Named turns come first, each shown by rows before and after it. Which turns, in which order, take the first row of each pair that follows to the second? Write the first one first, as in the answered first pair.
turn Q230:
 -6 -10   2  -3  17 -12  -5   7  -4  -2   1  -2  15 -11  16   0 -12  10   7  -4  -2  ->    8  15   0  17 -20  -2  -9  -1   0  12   4   5  -3  -3   5  10   8  -2  -1   9   3
-11   1   3  15  -8   0  17  -4  -7   0  -2   5  13   9  -5   9  -9  -7  -1   4   1  ->  -12  -2   1  13  -4  -1  21  -2  -7  -2  -1   8  14   6  -7   2 -11  -8  -1  -2   1
-12  14  15  10  -2  -3  10   2  -2   1   4 -12 -10  17  -6   5  -3  -5   2   4 -11  ->  -13   8   8   6   4  -5  17   4  -2  -1   4  -6 -10  12 -12 -10  -7  -7  -2 -11 -13
turn Q697:
 -1  11  -1  -7   9  -9 -22   7  14  -3   5  -5  -4 -23   7 -11   7   9   5   7  15  ->   -2  18   5  -2   2  -4 -23   1  12  -1   3 -10  -4 -11  14   6  11   9   6  18  11
  5   3   6   5  -5  -4  -8   2   1   5  -5   3 -11  -9  -5  -4   9   2  -2   6   7  ->    3  -1   7   1   1  -6  -9   5   2   3  -5   2  -8 -13  -4  -7   6   5  -1   5   8
  5  20   4  13 -23   5  -8  -4   5   9   1  -2  -7  -1  -9  11  13  -5  -1  12   1  ->    7  11  -6   5 -12  -3  -5   4   8   5   4   7  -9 -20 -23 -20   5  -4  -4  -5   6
turn Q633:
 2  1 -5  3 -2  2  6  0 -1  1  2  6 -4  2 -8 -8 -2 -3 -4 -9 -2  ->   -1  -4  -3  -1   6   1   6   2  -2  -2   2   4   0  -1  -5  -9  -6   0  -3 -10  -3
 3 -1  7 -4 -5  2 -3 -6 -2  9 -5 -7  8  4  2 11  4  1 -5 -1  2  ->   5  2  4 -2 -9  3 -2 -6 -1 11 -4 -5  4  3 -1  7  6 -2 -7 -3  3
  6   2   1  -2  -7 -13  -1   6   2   7   5   7  -5 -17 -20 -31   8   4  -6   1  11  ->    0  -8   5 -10  10 -18  -2   9   1   0   4   0   3 -20 -11 -29   1  11  -2   1  10
turn Q400:
  4   7   8   4  -2  -5 -23   0   2  -8   1  -9  -1 -17 -10  -5   3   7  -4  21  12  ->  -11 -12   9 -10  24  -4  -7  -2  -4 -15  -3 -13  14  -8   2  -7 -12  10   1   2  -2
 1 -1 -7 -1  1 -1  5  3 -1 -2  5  5 -1 -3 -5 -6  2  1 -2 -1  2  ->   0 -1 -7 -1  3 -1  6  2 -2 -1  5  5 -1 -2 -5 -7  2  1 -2 -1  2
-11  -9   6  -3  13  -5  -1   3   1  -6   1  -5   7  -1   9   0  -7   7   6  -4  -3  ->  -11  -1   3   3  -2   5   9  -6  -1   1   1   0   1  15   7   5  -2  -4   2 -10 -12

Between the rows of a pair lie two turns.
-12 -10  14  -6  18  -3 -14  -2  -3   5  -5 -23  22  10  24  28 -10   9   4   2   6  ->   -8 -13 -13  -7   8   4  16  -6  -2  14   0   7   6  11  -3 -18 -13 -14 -10 -43  -4
Q697, Q230
 -8  -3 -20 -19  19  -3   3   0  22   9   2   2  13  -8  15   4 -19 -12  -7 -11 -19  ->   -5   2 -25 -16  10  -2   5   0  23  13   3   9   8  -9   7  -4 -15 -16 -11 -16 -18
Q400, Q697
 -5 -10   7  -8  11  -3  18  10   9  -8  -2   3   9  -4  -1  -6  -5  -1   9 -15  -6  ->    8  10   5   8 -18   1   8   8  15   1   0   9  -7  -6 -13  -2  11  -8   3   1   3
Q400, Q400
 -6   4  -5  -1  -7   2  11   7  -2  -5   2   4  -8   0 -11 -16  -1  -7  -1 -19  -3  ->  -14  -4   8  -8  11  -1   6   8  -5 -13  -1 -11   7   4   8   5  -7   5   7  -7  -6
Q633, Q697
  0   3   2   5 -10   7  10  -9  -4   9   2   7  -2  15   1   3  -1 -10   2  -5  -7  ->   -1 -10   0  -5  10  -8   0   4   0  -1   4   5   4 -11  -4 -17 -10   1   3  -7   4
Q400, Q230
-9  2  5  3  0 -8 -5  4 -3 -5 -2 -5  4 -1 -1 11  8  5  2 13 -2  ->  -13   2   4   3  -1  -3   5  -2  -5  -3  -3  -3   5  10   1  13   6   0   2   4 -10
Q400, Q400
-3  5  0 -5  4 -4 12  2 -2 -7 -6 -1 -2  0 14 10 -2  0 -2  4 -4  ->  -2  3 -3 -7  8 -5 15  3 -1 -7 -5  2 -2 -3 11  2 -4 -2 -3 -2 -4
Q230, Q230
  8   0   4   5  -9  -2  11 -12  -5  14  -8   2  -5  20  10  11   4 -12  -5   2  -2  ->    1 -14   9  -7  16 -11   6  -5  -8   5  -9  -6   8  10  19  10  -7   1   1   3   0
Q697, Q230
 12  29  -4  11 -16   6 -14  -3  -2  -1  -6   3   9  -1 -14   3  21 -11  -8  22  -5  ->    2  19   7   2   4   2 -19   0  -5 -10 -10 -11  23   0   3  17  14   1   0  30  -8
Q230, Q230
 -4   2   1  -3   0   9  12  -6 -10   0   0  -3   0  21   8  14   1   1   2  -5 -12  ->    5   7   6  -1  -2  -4 -14   7  -2  -4   2  -9  -2  -7   0  10   6  13   2  17  10
Q400, Q400
 -5   1   7  -5  -1  -6   3 -14  -8  -1   6   7   8  -1  -9  -6  -4   5 -17  -6  -7  ->   -4   0   8  -6   2  -9  -1 -11  -7  -2   6   4   9  -6  -9  -7  -6   9 -17  -3  -4
Q400, Q697
  3  -1   6   4   1  -1  -2  -1 -12   5  10  -9  -1  -3  -3  16  10   2   2  11   1  ->    4   2   3   5  -5   2   3  -5 -13   8   9  -4  -5   1  -6  13  11  -3  -1   7  -2
Q400, Q697
 11   5  -9  -2  11  -4  -2   0  -8  -5   5   9   8 -11   1 -11 -17   1   8  -6  11  ->    9  12  -1   3   2   4  -1  -9 -11  -1   2   1  11   8  13  13 -12   1  12   5   4
Q400, Q230
  0  -3   9  -1   1  -1 -10   2   0   2  -6  -9   5  -1  -1  10   1   6   5  12   7  ->   -3 -10   5  -7  11  -4  -6   4   0  -1  -5  -7   8  -6  -2   0  -5   7   5   3   6
Q230, Q230
  3  10  10  -3  -3  -5 -12 -15 -10  14  -2  -2  -4  -3   4  10  12  -5  -8   5  14  ->   -4  -4  10 -14  17 -10  -9 -11 -13   7  -3  -4   5  -8   9   2   0   1  -4  -4  12
Q230, Q697
  7   2   0  -3   8  -4  -2   8   7 -11  10   2 -14   1   7   2  -5   9  12  14   7  ->    4   3  -4   0   2   5  12  -1   3  -6   9   7 -15  17  10   5  -5  -1  11   4  -4
Q400, Q400
  9  -9   9   5   4  -8 -16   9  -8  -9   9 -10  -8 -18   2 -20  -2   7  -3  12  18  ->    8   5  14  16 -16   9  -7  -7 -12   1   7 -13 -12  13  13   8   8  -4  -2  19   5
Q400, Q230
 -1  18   8  24 -17  17   2  -4   5   8  -1   0 -14   3  16  18  15  -2   3   8   0  ->    3   8   4  15   0   0 -13  14  13  -2   3   0 -12 -33   2 -10   7  11   0   7  18
Q633, Q400
 -8 -16 -15  -6  21  -4   7 -11 -17  -1   5   5  21  12   8  -5  -5   9   3 -13  -7  ->    0 -10 -24   0   6  -3   9 -10 -14   4   8  17   8   6  -8 -20   0   1  -4 -20  -3
Q400, Q697
 -5  15  15   7 -13   2   6  -3  -2   7   3   2  -4  18   1   9   5  -9  -4  10  -6  ->    2  16  11   7 -12  -7  -6   6   5   4   6   3  -9  -4 -12  -6   7  -4  -7  15   9
Q400, Q697
 -2  -1  -9   2   0  10  16  -9  -8   0  -1   6  -1  11   6  -5  -2  -6   2 -14 -12  ->  -2  5  1  5 -3 10  4 -9 -8 -1 -3 -5  2 14 16 16  2  1  7  6 -8
Q697, Q230
 5 -2  6 -1  3 -2 -6  2  4 -3 -4 -7  5 -2  6  3  0  0  3  9  3  ->    6  -6  -2  -2   3   0   4   1   4  -2  -2   2   2  -4  -3 -13  -2  -5  -1  -7   0
Q697, Q230
  4  -1  -5  -8 -20  22  14 -11  -9  15   0   5 -19   0 -12   2   6 -10  -4 -13   1  ->   -2  -5   0 -11 -15  25  17 -15 -13  14  -2  -2 -12   9  -1  15   4  -7   2 -11  -5
Q230, Q400
  0 -12  -2   3   0   0   7  17   9 -14   5  -8   1 -26   1  -4   2   5   6   5   2  ->   -5 -15   0   0   5   1  10  14   6 -15   3 -12   5 -18   9   4  -1   5   9   4  -4
Q230, Q400
  0  -1   7  -6  20 -18 -33  16  11 -16  -1 -14   5 -21   1  -7  -8  12  -3  25  15  ->   -8 -13   2 -15  35 -18 -18  15   7 -19  -1  -9  10 -19   2 -20 -18   9  -3   3   6
Q230, Q400
 4  2  0  9 -7  2  4 -5 -5  1 -1  6 -5  6 -4 -2  1  1 -1 -9  0  ->   6  0  0  7 -1 -5 -4  2 -3 -3  1  4 -3 -7 -7 -7 -1  7  0 -4  8
Q400, Q633
 -1  -8  -4  -4  13   2   4   1  -1  -2   1   6  -3  -1  -2 -10  -4  -3  -4 -11   1  ->  -2 -1  2  2  4 10  6 -6 -3  3 -1  2 -3 14  6  8  0 -6 -2 -3 -5
Q697, Q400
 -3   7  -1   5  -4  -2   9 -12  -6   4  -8  -1   1  20  14  16  -6  -7   3   8  -7  ->    8  17  -6  12 -18  -7  -1  -7   1   7  -4   7 -10   3  -4   3   2 -11  -2  14   6
Q400, Q633
 5  1  5  0 -4 11  6 -5 -2  5  0  3  6 15  7 15 14 -4  4  5 -7  ->   14   3  -2   0  -6   2  -4   6   6   5   5  11  -3  -9 -10  -8  16  -3  -2   4   8
Q697, Q400
  0   2  -2   1  -2   0  14  -1   0   6   5   3   3   8   7  16   9 -10  -3   1 -10  ->   9  7 -3  5 -7 -7  1  6  6  6  7  5 -3 -9 -2  8 14 -7 -6 10  3
Q633, Q400
 -3   2  -2  -2  -4   9  10  -5   3   4  -4   1   7  10  -3   3  -1 -12   2 -10  -8  ->   -3  -6  -2  -9  10  -1   3   4   5  -2  -4   0  11  -7  -5  -8  -7  -4   4 -11   0
Q400, Q230
 -4   0   2  10  -9  -6  10 -21   7   4   4   8  -5   8  -8  -6   7  -8  -8  12 -11  ->   -1  -2   1   8  -4 -14   3 -13  11   1   6   9  -6  -8 -14 -17   6  -3  -9  13  -3
Q633, Q400
  7  12   1   8 -25  11  10   0   1   5   0   4  -7   3  -6  -4  14  -8 -10  -2  -1  ->    6   5  10   0  -5  -4 -10  13   4  -6   0  -8   2 -21  -2  -3   9  10  -4  13  14
Q400, Q697
-1 -2  6 -3  5 -2 -7 -2 -1  3 -4 -7  4  0  3  9  2  1  4  9  4  ->    2   3  -2   1  -7   3   2  -6  -1   9  -2   4  -5   4  -8  -1   6 -10  -2  -2   1
Q400, Q230
-1  4  2  1  5 -4  3  0 -5 -8 -2  1  1  4  2  4  1  2  5  0 -2  ->  -1  2 -1  1  6 -4  4  1 -5 -9 -1  4  1  3  0 -2  0  1  4 -4 -2
Q230, Q230
  8  11  -1   5  -9 -17 -15   9  14   9   2 -14 -12   5   1   1  -6   5  -3  19  -2  ->    2   3   1  -2   5 -20 -15  12  12   4   1 -18  -6   3   6   2 -13  10   0  17  -4
Q230, Q230
 -1  -7   6  -5  11  -4  -6  -1  -4  -4  -3 -10   8  -6   6   8  -3   8   0   8   5  ->   -1   0  -2   1  -4   8  11 -11  -6   5  -3   1  -1  11   3   8   2  -5  -4  -5  -7
Q400, Q697
  6  15  -2   4 -21  12  -9   7   6   3   9   4  -5 -12  -3 -16   2  -6 -11   7   6  ->  -10  -3  -1  -9   3  17  12   0  -4  -3   5   3  10   6  14 -14 -12  -6  -6 -14 -14
Q230, Q400
 2 -4  7  2  3 -8 -2 17 -9  8  2  4  0 -5  3  0  6  7 10 -5  7  ->   4 -4  5  2  1 -8 -1 17 -9  9  4  6 -2 -5  1 -3  6  5  8 -8  7
Q230, Q230
  2   9   5  10  -8  -2 -13  -7   4   4  -3  -9  -1   2   2  11  11  -1   5  18   3  ->  -10  -7   7  -2  13  -3   0  -8  -2  -2  -6 -12  12   9  13   9  -2   2  10   3  -8
Q400, Q400
-13   9  -9   8  -4  -1   4  -6   7   2   1   7  -1  20  -8  -3   7  -3  -7 -11   1  ->  -10   8  -9   6   1 -10  -8   4  12  -2   2   5  -2   2 -14 -12   6   4  -8  -3  14
Q400, Q633
  7   0  13  -2   7   0 -15   0   4   1 -16 -13   3  -7  -2   3  -2  10   4  22   8  ->   12  11   3   8 -17  12   1 -10   3  12 -14   1 -11   8 -11  -2   6  -8  -3   9  -1
Q400, Q230
